One turn moves every row onto another: examples first, then more rows asked:
J539: -0.07	-2.03	+1.98	+1.78	-0.96	-1.63	+1.14	-0.78	+2.16	-0.29	+0.38	-1.00	-1.62	+1.62
J899: -1.10	-2.26	+1.96	+0.40	-1.92	-1.54	+1.95	-0.05	+1.03	-0.99	+0.56	-0.23	-1.46	+1.25
J491: +0.28	-0.27	+0.09	+2.21	-0.87	+1.67	-0.60	-0.89	-1.00	-0.28	+1.16	-0.02	+0.46	+1.19
J48: +0.00	-2.01	+0.69	+1.83	-0.68	-0.39	-2.23	+0.57	+0.87	-3.17	+0.68	+0.44	-0.93	+0.93
J90: -0.53	-1.38	+1.43	+1.51	-0.59	-1.37	+0.31	-1.08	+1.72	+0.33	-0.19	-0.67	-0.47	+4.26
J369: +0.21	-2.81	+1.27	+1.43	+0.82	+1.57	+2.44	+0.08	+0.67	+0.50	+0.72	+1.13	+0.11	+2.41
J863: +0.35	-2.92	+1.90	+1.81	-0.09	+0.29	+2.48	-0.12	+1.49	-0.26	+0.96	+0.08	-1.21	+0.52
J370: -1.04	-2.38	+0.97	+0.14	-0.40	+1.19	+2.62	+0.44	-0.40	-0.19	+0.56	+1.41	+0.45	+3.04
J481: +0.13	-1.92	+1.35	+0.67	-0.60	+1.17	-2.86	+0.44	+0.66	-1.58	-0.19	+1.95	+0.68	+2.86
J27: -2.40	-2.99	+1.72	+0.38	-0.39	+0.17	-1.41	+0.60	+3.02	-0.96	+0.51	+0.38	-2.01	+1.16
J190: +0.47	-0.74	+1.73	+1.14	-1.73	+1.74	-0.88	-0.90	-0.01	+0.77	+0.72	+0.67	+0.27	+0.19
J305: -1.66	-1.49	+1.39	+0.13	-1.72	-1.98	+0.90	-0.45	+0.87	-0.56	-0.01	-0.37	-0.76	+3.58
J729: -1.34	-2.82	+2.72	+0.62	-1.40	+2.44	-0.51	+0.52	+2.56	-1.10	+0.60	+1.21	-1.04	+0.93
J269: -1.13	-1.87	+1.74	+1.61	-1.13	+3.61	-0.10	+0.22	+1.45	-1.88	+0.86	+1.14	-0.04	+2.58
J575: -1.97	-1.39	+0.10	+2.08	-0.14	+2.09	-0.74	+0.14	+1.10	-2.28	+0.86	+0.10	-0.35	+4.00
J636: -0.35	-1.88	+1.01	+1.15	+0.52	+0.58	+1.04	-0.52	+0.80	+0.90	-0.01	+0.66	+0.51	+4.58
J402: -0.78	-2.82	+1.75	+0.36	-1.13	+0.41	+3.01	+0.45	+0.23	-0.73	+0.94	+0.90	-0.71	+0.89
J328: -1.57	-1.59	+0.76	+0.01	-0.71	-0.35	+1.32	-0.11	-0.05	-0.07	+0.05	+0.66	+0.36	+4.54
J268: -0.03	-3.01	+1.03	+0.39	+0.44	+1.52	-2.15	+1.21	+0.62	-1.35	+0.36	+2.45	+0.24	+1.40
J733: +0.09	-1.31	+1.12	+1.59	-1.26	+0.08	-2.90	+0.12	+0.82	-2.66	+0.06	+0.75	+0.01	+2.59
J746: -0.05	-3.03	+0.68	+1.17	+0.46	+0.47	-1.74	+1.29	+0.72	-2.46	+0.86	+1.49	-0.82	+0.08
J888: -0.82	-0.74	-0.97	+1.88	+0.53	+0.02	-1.21	-0.52	-0.79	+0.11	+1.18	-0.36	-0.21	+1.53
J984: -1.12	-1.47	+0.01	+0.64	+0.54	-0.91	-1.84	-0.28	+0.18	+1.25	+0.72	-0.02	-0.84	+0.63
J719: -2.76	-2.24	+0.12	+1.32	+0.38	+0.00	-1.58	+0.39	+2.06	-1.72	+0.70	-0.37	-1.57	+3.10
J560: -0.35	-1.50	+1.61	+0.19	-0.91	+0.13	-1.70	-0.54	+0.68	+1.60	+0.41	+0.62	-0.49	-0.21

J90 goes to -> J369
J984 goes to -> J491
Now these:
J328 goes to -> J402
J575 goes to -> J729
J268 goes to -> J48

One turn moves every row onto another: examples first, then more rows asked:
J437: -1.46	+0.47	+1.34	+2.38	+0.18	+2.59	-1.18	-0.33	+0.33	+0.11	+0.63	+1.95	+1.72	-0.18	-0.17	-1.12	+1.10	+0.13	+1.59	-2.04	-1.95	-3.47	+0.90	-0.03
J849: -0.83	+2.56	+0.59	+1.48	+1.01	+2.55	-1.45	+0.18	-0.07	-0.93	-1.21	-0.44	+1.98	+0.25	+2.88	+0.27	+1.42	-1.16	+2.42	-2.20	-2.64	-1.12	-0.01	+0.86
J46: -1.06	+3.10	-0.09	+0.74	+0.44	+3.10	-0.86	+1.37	-1.08	-0.56	-1.42	-0.35	+2.13	+0.41	+3.33	+0.32	+1.06	-1.91	+1.30	-1.44	-2.74	-1.66	+0.70	+0.97
J330: +0.80	+4.00	-0.10	+0.20	+0.23	+3.09	-1.54	-0.26	+1.07	-0.63	-1.61	+0.10	+2.68	+1.07	-2.06	-2.02	-0.13	-0.93	-1.14	-0.24	-0.43	-0.72	+0.43	+1.97
J702: -1.06	+2.41	+0.71	+1.02	+1.63	+2.70	-0.63	+1.71	-0.37	+0.01	-0.31	-0.28	+2.16	+0.17	+2.55	+0.33	+0.39	-1.77	+2.07	-2.16	-2.37	-1.06	+0.72	+0.28
J544: -0.37	+2.26	+0.39	+0.79	+0.42	+3.81	-0.09	+0.23	+2.56	+0.43	-1.72	+1.65	+0.76	+0.68	+0.25	-1.60	+2.86	-1.25	-0.41	+2.00	+0.01	+0.84	+0.39	+0.61
J309: -1.65	+1.49	+0.05	-0.22	-1.29	+2.98	-0.60	-0.96	+2.07	+0.65	-0.69	+2.21	+3.66	+0.40	+2.42	-0.68	+2.54	-2.62	+0.14	+0.82	+0.60	-1.00	+1.35	-0.44
J265: -0.84	+2.87	+1.18	+0.87	+1.70	+3.03	-0.66	+1.77	-0.40	+0.13	-0.61	-0.40	+1.81	+1.14	+2.57	+0.24	+1.23	-2.42	+1.41	-1.50	-1.50	+0.33	-0.13	+0.41
J144: -0.72	+2.96	+1.32	+1.08	+1.46	+3.22	-1.40	+0.47	-0.03	-0.74	-1.19	-0.56	+2.01	+1.37	+2.56	+0.39	+1.73	-1.74	+1.85	-1.55	-1.68	+0.10	-0.60	+1.17
J446: -0.69	+1.60	+0.66	+0.84	-0.19	+2.14	+0.04	+0.09	+2.57	-3.39	-2.35	-0.31	+0.48	+1.67	+0.33	-0.95	+0.58	-2.07	-0.34	-0.43	-2.58	-1.34	+0.36	+1.17
J155: -0.26	+2.20	-0.15	+1.37	-0.75	+2.37	-2.37	-1.83	+2.01	+0.83	-1.63	+0.81	+2.07	-1.60	+0.25	-1.04	+0.48	-1.54	-0.16	-1.07	-0.67	-2.72	+2.79	-0.90
J673: -1.14	+0.48	+0.81	+0.95	-0.62	+3.02	-0.82	+0.47	-0.15	-0.26	+1.49	+1.81	+1.68	+0.98	-1.64	-2.81	+0.65	-0.57	-0.70	-0.74	+0.50	-2.22	+1.55	+0.25
J314: -0.38	+2.46	+0.84	+0.32	+0.80	+5.14	-0.42	+0.38	+2.50	+0.22	-1.20	+1.42	+1.70	+1.19	-0.10	-0.74	+1.57	-0.79	-0.68	+2.17	+0.22	+0.25	+0.70	+1.55
J960: -1.14	+0.65	+0.76	+1.31	-1.26	+2.60	-1.46	-1.41	+0.18	-1.33	+0.23	+1.82	+1.59	+1.19	-1.34	-2.99	+2.03	+0.17	+0.01	-0.85	+0.10	-2.36	+0.63	+0.75
J979: -1.27	+2.14	+1.04	-0.23	+0.87	+4.10	+0.81	+0.32	+2.52	+0.10	-1.98	+2.23	+1.63	+1.61	-0.36	-1.36	+2.06	-0.65	+0.44	+1.57	+0.07	+0.47	+0.30	+0.82
J953: -1.41	+1.47	+0.03	+2.15	-1.61	+3.02	-1.47	-0.72	-0.69	-0.49	-0.90	+1.88	+1.51	+0.03	+1.12	-1.26	+2.28	-0.34	+0.35	-0.96	-2.55	-4.21	+0.96	+0.77
J230: -0.44	+1.18	+1.28	+0.99	+0.93	+2.30	+0.11	+0.97	+2.92	-2.63	-0.83	-0.48	+0.57	+1.32	-0.33	-0.61	-0.61	-2.25	-0.29	-0.77	-2.03	-0.94	+0.83	+0.67
J518: -1.22	+2.56	+0.14	-0.10	-0.82	+3.46	-1.50	-1.46	+1.47	+0.31	-2.18	+1.35	+3.36	-0.29	-0.05	-0.44	-0.63	-0.92	-0.01	-0.98	-0.78	-3.71	+2.99	-0.04
J586: -1.19	+1.28	-0.25	+0.73	-2.08	+3.18	-1.01	-0.03	-0.93	-0.77	+0.06	+1.82	+1.47	+1.20	-0.66	-3.01	+1.80	-0.87	-1.49	+0.03	+0.03	-2.78	+1.37	+0.79
J755: -1.71	+1.92	+0.06	+0.02	-0.61	+1.67	-0.36	-1.00	+1.59	+0.99	-2.32	+1.91	+2.40	-0.80	-0.17	-1.51	+0.25	-1.56	+0.75	-1.61	-0.80	-2.80	+2.81	-1.63
J324: -1.52	+1.16	+0.28	+1.54	-0.67	+3.45	-0.62	+1.50	-1.01	+0.85	+0.62	+1.94	+1.76	-0.13	+0.59	-0.99	+0.52	-1.00	-0.26	-0.96	-2.04	-4.08	+1.91	+0.07
J843: -0.61	+1.75	+0.24	+0.56	-0.15	+2.41	+0.52	+1.67	+1.93	-2.43	-1.54	-0.37	+0.29	+1.33	+0.55	-0.96	-0.16	-2.97	-1.43	-0.02	-2.36	-1.36	+1.21	+0.70
J137: -0.44	+3.73	-0.13	-0.77	+0.24	+1.89	+0.34	+0.38	+0.74	-0.35	-2.39	+1.10	+2.61	+1.56	-2.23	-2.77	+0.21	-1.19	-0.22	-0.83	-0.55	-0.50	+0.27	+0.92
J594: -1.67	+1.20	+0.86	-0.20	-0.64	+3.39	-0.95	-1.65	+2.75	+0.13	-0.48	+2.26	+4.28	+0.80	+1.78	-0.24	+2.00	-1.76	+0.99	+0.38	+0.73	-1.13	+1.04	+0.05
J931: -1.19	+1.22	+0.70	+0.21	-0.43	+3.49	-1.13	-0.67	+2.55	+0.92	+0.55	+1.85	+3.98	+0.20	+1.91	-0.17	+1.52	-2.47	+0.11	+0.69	+0.98	-0.82	+1.61	-0.29
J244: -1.15	+3.38	+0.67	+0.34	+0.81	+3.33	-0.62	+1.28	-0.82	-0.47	-1.71	-0.23	+2.00	+1.61	+3.05	+0.24	+1.69	-2.34	+1.21	-1.10	-1.88	-0.24	-0.26	+1.04
J94: +0.78	+3.58	-0.44	+0.83	+0.25	+1.37	-0.94	+0.00	+1.17	+0.03	-1.64	+0.30	+1.54	+0.27	-1.82	-3.05	+1.01	-1.69	-0.82	-0.64	-0.52	+0.22	+0.18	+0.50

J155 goes to -> J518
J673 goes to -> J960
J314 goes to -> J979
Now these:
J230 goes to -> J446
J144 goes to -> J244
J931 goes to -> J594
J702 goes to -> J849
J324 goes to -> J437
J137 goes to -> J94

One turn moves every row onto another: examples first, then more rows asked:
J28: +1.25	+1.54	-0.77	-0.83	+1.97	-1.19	+1.77	-0.89	-1.18	+0.36	+0.39	-1.25	-1.22	+0.39
J441: +0.54	+0.43	+0.15	-1.51	-0.27	+1.46	+3.72	+0.37	-0.52	-0.01	-0.26	-0.75	-1.66	+0.36
J169: +0.55	-1.98	-0.82	-0.98	+0.67	+1.25	+2.23	-0.24	+0.67	-0.05	-2.16	+1.19	-2.46	+0.57
J291: +0.45	+0.66	-1.20	+0.11	+0.64	-0.94	+0.66	-1.28	-0.31	+0.01	+0.80	-0.57	-3.36	+0.47
J542: +1.10	-1.78	-1.83	+0.56	-0.31	+1.72	+1.81	+0.13	-1.29	-0.92	-0.08	-0.05	-2.56	+0.69
J170: +1.46	-0.36	-0.30	-0.58	-0.18	-0.05	-1.13	+0.08	-1.00	-1.72	-0.78	+1.79	-0.85	+0.50
J434: +1.68	+1.64	-3.13	-0.05	-1.79	+0.60	+0.95	+1.15	-0.74	+0.14	+0.03	+0.52	-0.77	+0.22
J753: +0.17	+0.22	-3.23	-0.28	+0.66	-0.19	+1.46	-0.15	+0.18	-0.05	-0.96	-1.30	+0.06	-1.35
J186: +0.96	+0.23	-0.50	-0.72	+2.19	+0.29	+0.52	+1.36	+0.08	+1.73	+0.14	+2.07	-1.67	+1.37
J649: -0.07	+0.33	-0.90	+0.05	-0.89	-0.36	+2.48	+1.05	+0.86	+0.29	-2.62	+0.32	+0.40	+1.68
J993: +0.98	+0.29	-4.08	-1.17	+0.64	+1.75	+1.26	-1.33	-0.14	-0.40	-1.02	-0.36	-0.09	-0.19
J439: +0.79	+1.17	+0.26	-1.12	+1.68	+0.90	+0.84	-0.46	-0.45	+0.79	+1.89	+1.30	-1.65	+1.38
J145: +0.49	-0.97	-0.10	+0.70	-1.30	+0.52	+1.02	+1.12	-0.26	+0.97	-0.75	-0.07	+0.80	-0.04
J215: -1.04	+1.37	-2.27	-0.65	+1.01	+2.53	+0.73	-0.79	-1.56	+1.06	-0.29	-0.48	-1.40	+0.98
J229: -0.68	+0.19	+1.06	-1.70	-0.12	+0.45	+1.63	-0.68	-0.76	+1.30	+0.20	-0.55	-1.37	+2.21
J561: +0.93	-0.85	-2.28	-1.27	-0.02	-1.49	+1.10	-2.25	+0.28	+0.09	-0.32	+1.56	+0.65	+0.29
J672: +1.24	-1.28	-0.77	-0.69	-1.04	+2.45	+0.86	-1.39	-0.55	+0.24	-0.50	+1.07	+0.83	+1.25
J894: -0.08	-0.86	-0.40	-0.95	+0.09	+1.26	+0.32	+0.78	-0.19	+1.69	-1.66	+0.93	-2.50	+2.58
J355: +1.94	+0.60	-2.68	-2.15	+1.64	-0.01	+2.15	+0.21	-0.75	+1.95	-1.22	+0.67	-1.39	+2.32
J471: -0.88	+0.72	-1.06	-2.61	-0.70	+0.44	+0.89	-1.03	-0.01	-1.30	+1.55	+0.62	-1.35	+1.03
J951: -0.02	+1.07	-2.86	-0.36	-0.77	-1.34	+0.41	+1.31	-0.33	+0.29	-0.97	+1.22	-0.54	-0.89
J240: +0.05	+0.56	-0.80	-0.13	-1.51	+1.56	+1.66	-1.87	+0.54	-1.42	-1.24	+0.57	-0.73	+2.13
J758: +1.09	+1.08	-1.27	+0.50	+1.05	+0.53	+1.83	+1.33	-0.16	-0.04	+0.47	-1.93	+0.14	+0.74
J676: -0.05	+0.75	-2.16	-1.23	-1.58	+0.87	+2.29	+0.04	-1.36	-0.31	-0.64	+0.48	-0.66	+3.62
J20: +1.03	+1.56	-1.11	-3.16	+0.58	-1.39	+1.11	-0.53	-0.36	-1.23	-0.59	-0.31	-1.43	+1.71
J657: +2.24	+0.36	-2.78	-0.52	+2.25	+0.67	+0.29	-0.17	-0.70	+0.45	-1.64	+0.88	-2.50	+1.46
J60: +1.20	+0.93	-2.03	-1.98	+0.51	-0.94	-0.06	+0.87	+0.10	-1.16	-1.76	+0.46	-2.68	+1.60
J47: +0.62	+1.20	-2.88	-2.33	-0.51	+0.39	+0.87	-2.17	-0.83	-0.55	-0.03	+1.87	+0.16	+0.55
J69: -0.36	-0.25	-2.39	-2.24	+0.03	-0.40	+0.78	+2.42	+0.61	+0.51	-1.24	+1.71	-0.94	+1.26
J562: +0.04	+1.50	-1.22	+0.39	-0.04	+0.41	+0.84	+0.84	+0.07	+1.27	+1.04	+1.40	+1.19	+0.30
J974: +1.88	+0.82	-0.11	-2.14	-0.06	-0.29	+0.76	+1.06	-1.75	-0.65	-0.61	+1.09	+1.06	+1.01
J660: +1.07	-1.87	-1.21	-1.17	+0.74	-0.02	+3.73	+0.08	-1.39	+0.38	-0.34	-0.36	-0.04	+0.95
J810: -1.68	-0.23	-1.92	-0.45	+2.21	+0.11	+0.93	-0.48	-0.72	+1.91	-1.34	-0.15	-0.51	+0.47
J44: -1.27	-1.18	-1.38	+0.20	-0.94	-1.66	+1.30	-0.29	-0.09	-0.47	-1.17	+0.63	-1.14	+2.29
J316: +1.54	-1.37	-2.27	-0.15	+2.19	+1.39	+0.53	-1.41	+0.69	-0.59	-0.76	+0.46	-0.30	+1.79
J620: +0.36	+0.24	-1.84	+0.11	+0.40	+1.35	-0.10	-1.00	+0.48	+0.70	+0.55	+2.79	+0.65	+0.97

J951 goes to -> J28
J441 goes to -> J240
J20 goes to -> J993
Now these:
J186 goes to -> J562
J894 goes to -> J145
J676 goes to -> J542
J434 goes to -> J291
J316 goes to -> J69
J974 goes to -> J215

